[[ 0.06  0.07  0.06  0.00 -0.08  0.04]
 [-0.01 -0.16 -0.02 -0.08  0.06  0.00]
 [ 0.09 -0.09 -0.06 -0.10  0.01  0.02]
 [ 0.10 -0.10 -0.24 -0.05  0.16 -0.10]
 [-0.01 -0.09 -0.04 -0.17 -0.01 -0.19]] -0.10

[[ 0.3  0.7 -0.4  0.5  0.4 -1.3 -1.2 -0.2 -1.1  0.5 -0.2  0.8 -0.8]
 [ 0.8  0.1  0.5 -0.4 -0.4  0.7 -1.0  0.9  0.8  1.0  1.7 -0.4  1.1]
 [-0.2 -0.6  0.8  2.0  0.9  1.3 -0.2 -0.7  1.0  0.0  0.4  0.4 -0.6]
 [ 1.5  0.0 -1.1 -0.2 -0.6 -1.0  0.1 -0.3 -0.9  2.0  0.7  0.3 -1.0]
 [-0.4 -0.9  1.2  1.2  0.4  1.2  1.0 -0.6  1.4  0.1  1.4  0.7  0.6]
 [ 0.4 -0.6 -1.5  0.0 -1.2  0.4 -1.2 -0.7 -1.0  1.1  1.4  0.0  0.1]] 0.6

[[ 0.21  0.79  1.04  1.64 -0.17 -1.41  1.05  0.77  0.87  0.70  1.06 -1.62
   0.64  0.76 -0.06]
 [-0.92  0.83  0.40  0.97  1.53 -1.33  1.64  0.51  0.20  1.76  0.00 -1.04
   0.14 -0.29 -0.27]
 [ 0.51  0.22  0.93  0.66 -0.41 -0.80  1.03  1.55  1.34 -0.19  2.07 -1.11
  -0.42  0.61  0.42]
 [ 0.74 -0.85  0.96  0.34 -0.18 -0.67  0.77  2.85  0.73  0.51  1.79  0.11
  -0.80  0.42  0.25]
 [ 0.58  0.38  0.99  1.18 -0.56 -1.12  1.28  1.32  1.20 -0.02  1.99 -1.66
  -0.16  0.66  0.26]
 [-0.27  0.66  0.37  1.78  0.68 -1.53  1.33  0.53  0.25  1.20  0.64 -1.23
   0.44  0.40 -0.49]
 [ 0.17  0.46  1.08  1.70 -0.46 -1.43  1.01  1.09  1.14  0.29  1.57 -1.44
   0.24  0.81  0.39]
 [ 0.37 -0.86  1.26  0.50 -0.32 -0.54  0.89  2.16  0.74  0.40  1.89 -0.63
  -1.06  0.62  0.42]
 [ 0.43 -0.12  1.15  0.45 -0.23 -0.54  0.94  2.14  1.29  0.15  1.99 -1.26
  -0.80  0.83  0.62]
 [-0.35  0.98  0.52  1.37  0.97 -1.42  1.41  0.60  0.05  1.36  0.32 -0.86
   0.56 -0.10 -0.36]
 [-0.11  0.88  0.46  1.79  0.16 -1.73  1.29  0.67  0.38  0.86  0.71 -1.56
   0.82  0.82 -0.36]] -0.36

[[ 0.0 -1.4 -0.1  0.4 -0.4 -0.4 -0.1 -0.3 -0.8  0.5 -1.0]
 [-0.5  1.1 -2.2 -0.5 -1.0 -0.4  0.1  0.0  0.9 -1.5 -1.5]
 [-0.1  0.0 -2.1 -0.9 -1.8 -0.7  0.0 -0.6  0.4 -1.1 -1.0]
 [-0.4 -0.2 -0.6  0.2 -0.4  0.7  0.0 -1.3  0.2 -1.8  0.2]
 [ 0.0 -1.5  0.6 -0.1 -0.9 -0.2 -0.6 -0.5 -0.6 -0.5  1.3]
 [ 0.0  0.7 -0.8  0.0 -0.9 -0.1 -0.3  0.1 -0.7 -0.2 -1.2]
 [-0.2 -0.8 -0.5  0.2  0.0 -0.7  0.2  0.2 -0.6  0.3 -0.2]
 [ 0.9 -2.1  0.9  0.2 -0.6  0.3  0.1 -0.8 -0.4 -0.3 -0.7]
 [-0.5  0.0 -1.8 -1.4 -1.9 -0.3 -0.2 -0.8  0.6 -1.6 -0.9]
 [-1.1  0.6 -0.5  0.0 -0.2 -0.2 -0.2 -0.7  0.2 -1.4  0.3]
 [-0.7  1.7 -2.3  0.5 -1.0  0.0 -0.1  0.7  0.6 -1.0 -1.3]
 [-0.5 -0.6 -0.7  0.3 -0.2 -0.2  0.0 -0.3 -0.6  0.0 -0.7]] -1.3

[[ 0.875 -0.786  1.327 -2.144  1.114 -0.917]
 [ 1.449 -1.604  1.667 -1.349  0.739 -0.541]
 [ 0.191  0.352  0.172  0.063  0.323  0.109]
 [ 0.075  0.349  0.131  0.449  0.237  0.251]
 [-0.682  0.670 -1.146  0.637  0.242 -0.656]
 [ 1.241 -1.046  0.771 -1.296  0.320 -0.124]
 [-0.432  0.614 -0.329  0.949  0.186  0.209]] -0.124

[[-10.828   2.542 -12.397 -17.836  -7.789  -6.561  -3.257]
 [-14.622  -0.276 -14.336   2.631 -10.026  -6.873  -9.589]
 [ 19.536 -25.073   5.178  -3.239   4.352  -1.337  -9.108]
 [ -9.158   2.653  -4.230 -12.277  -2.330 -10.405  -6.221]
 [ 12.313 -10.336  -9.244 -13.000  -0.550 -14.183   0.802]
 [-20.604  -3.583 -12.388   3.027 -12.719   2.759 -18.728]
 [ 10.264  -1.660 -14.527  -4.032  -7.206 -15.804  -4.188]
 [ -7.805  -0.955  -2.305  -9.197  -4.249  -7.202 -11.018]] -4.188

[[ 123.640  -82.553 -112.850    7.740  -71.771  -77.491   92.464  -62.107
    47.183   39.567]
 [ -96.000  112.544  104.467   90.524   85.051   68.406  -91.151   11.239
    71.017    7.666]
 [  60.289    2.103  -72.438   11.092  -52.723  -56.785   59.139  -99.175
    62.758  -52.839]
 [  80.391 -126.830 -162.289  -42.568  -87.133    8.669   15.120   73.190
   -61.038  -37.592]
 [-177.587   98.871   21.006   62.909   59.845  173.306 -210.019  191.796
    -9.732  -22.862]
 [ 133.839  -31.094  -20.145    3.341   12.750 -102.302   95.766  -82.577
    47.037  134.965]
 [-137.095   87.339   89.737   86.587  107.004  160.347 -181.956  181.485
     7.250   28.084]
 [ 119.735  -35.573 -100.270    9.555  -63.936 -107.301   98.094 -132.718
    73.504    0.453]
 [  60.099 -168.372 -186.252  -71.098  -54.733   88.865  -91.902  233.297
  -182.429  -43.239]
 [ 166.859  -68.934  -90.866    5.804  -43.209 -133.066  123.805 -118.547
    61.664  103.591]] -43.239

[[ -11.5  -39.9  223.3  106.2 -309.2   45.0  145.1  179.0  -70.0  -34.5
   -40.3  124.5  -37.5]
 [ 164.2   92.4   -4.7   19.0    8.3   47.7   64.2   52.7  -31.8  124.0
    -8.9   96.4  -13.7]
 [ 179.8   79.0  -44.1  -43.0  -18.2  -48.8   98.1   25.3   97.9   60.0
    29.5   66.4 -115.8]
 [  27.8   74.1   95.7  -52.5    6.1  -70.4   95.6  -33.7  149.6   93.0
    15.5   41.9 -102.4]
 [ -18.1   18.4   62.5  141.8  -82.8  114.5  159.5  212.7   85.8  -28.3
   -62.4  174.2  219.5]
 [ -84.1  112.7  173.2 -224.9   77.8  182.5  156.9   -4.8 -162.8  -95.5
   123.0   43.6  247.5]
 [   3.3   46.4   76.3  126.2 -121.5   89.3  187.9  231.6  106.2  -56.6
   -58.1  161.6  201.6]
 [  93.0  -71.5   19.3  -68.0   30.2   27.4  219.1   -2.7   13.0   47.1
   118.7   86.2   34.4]
 [   0.9  -92.3  183.7  173.5 -229.5   89.3   71.3  128.7 -145.1  -36.7
   -91.0  135.1  -37.1]
 [  68.1 -140.3  237.6  150.8   13.1  -22.3   61.7  144.4  -38.8  121.8
   230.9   -7.0    8.6]] -37.1
